B = [[6, 4, 4, 3, 5, 4, 4, 4, 4, 3, 6, 6, 6, 6], [5, 4, 3, 3, 5, 4, 6, 4, 5, 4, 6, 6, 6, 6], [6, 4, 3, 3, 5, 4, 5, 4, 4, 3, 6, 5, 5, 6], [5, 4, 2, 4, 5, 5, 6, 4, 4, 4, 7, 4, 5, 5], [6, 4, 3, 3, 4, 4, 5, 4, 3, 4, 5, 4, 4, 6], [4, 4, 6, 3, 5, 5, 5, 6, 4, 3, 5, 6, 6, 4], [5, 5, 2, 4, 4, 5, 7, 4, 4, 5, 6, 3, 4, 5], [5, 3, 3, 4, 5, 4, 7, 4, 4, 4, 6, 4, 4, 6]]
Rows and columns are counted from 0.
(0, 0) -> 6
(3, 3) -> 4
(4, 9) -> 4
(0, 12) -> 6
(2, 1) -> 4
(0, 1) -> 4
(0, 5) -> 4
(6, 13) -> 5
(1, 2) -> 3
(2, 6) -> 5
(0, 7) -> 4
(4, 3) -> 3
(6, 0) -> 5
(0, 4) -> 5
(6, 5) -> 5
(7, 13) -> 6
(3, 10) -> 7
(1, 6) -> 6
(2, 3) -> 3
(7, 9) -> 4
(4, 0) -> 6
(1, 10) -> 6
(3, 9) -> 4
(1, 12) -> 6
(5, 11) -> 6
(5, 13) -> 4
(4, 5) -> 4
(4, 11) -> 4
(3, 8) -> 4
(7, 3) -> 4
(1, 0) -> 5
(4, 4) -> 4
(4, 10) -> 5
(7, 11) -> 4

m =
array([[-1.66, -1.54, -1.19, -1.75, -1.25,  1.70, -0.71, -0.74, -1.11,
        -0.88, -1.18, -0.98, -2.76, -2.05, -1.23],
       [-0.26, -1.77, -0.26, -1.07, -1.54, -1.61, -0.34, -1.19, -2.66,
        -1.32, -1.26, -1.36, -2.37, -0.25, -1.17],
       [ 1.05, -1.05, -0.16, -1.36,  0.61, -1.42, -1.54, -1.06,  0.18,
        -1.23, -2.56, -1.17, -1.24, -1.11, -1.24]])
Rows and columns are counted from 0.
row 0 col 0 => -1.66
row 0 col 4 => -1.25
row 2 col 0 => 1.05
row 1 col 14 => -1.17
row 2 col 12 => -1.24
row 0 col 10 => -1.18
row 2 col 7 => -1.06
row 0 col 7 => -0.74
row 1 col 2 => -0.26
row 2 col 9 => -1.23
row 1 col 4 => -1.54
row 1 col 9 => -1.32
row 2 col 14 => -1.24
row 2 col 8 => 0.18
row 0 col 2 => -1.19
row 2 col 1 => -1.05
row 1 col 13 => -0.25
row 2 col 6 => -1.54
row 2 col 11 => -1.17
row 1 col 3 => -1.07
row 2 col 4 => 0.61
row 0 col 5 => 1.70
row 2 col 2 => -0.16
row 0 col 11 => -0.98

data =
 40  -16   68  -51   42  -36  -36   35
-42  -24  -55  -14   -9   29   29  -16
 -1  -11   16   12  -66  -43   17  -67
data[-3, -8] = 40
data[1, 4] = -9
data[1, 0] = -42
data[:, -1] = [35, -16, -67]
data[-3] = [40, -16, 68, -51, 42, -36, -36, 35]
data[-2, 2] = -55
data[-1, 7] = -67
data[:, 5] = [-36, 29, -43]
data[-3, -7] = -16
data[:, -4] = [42, -9, -66]
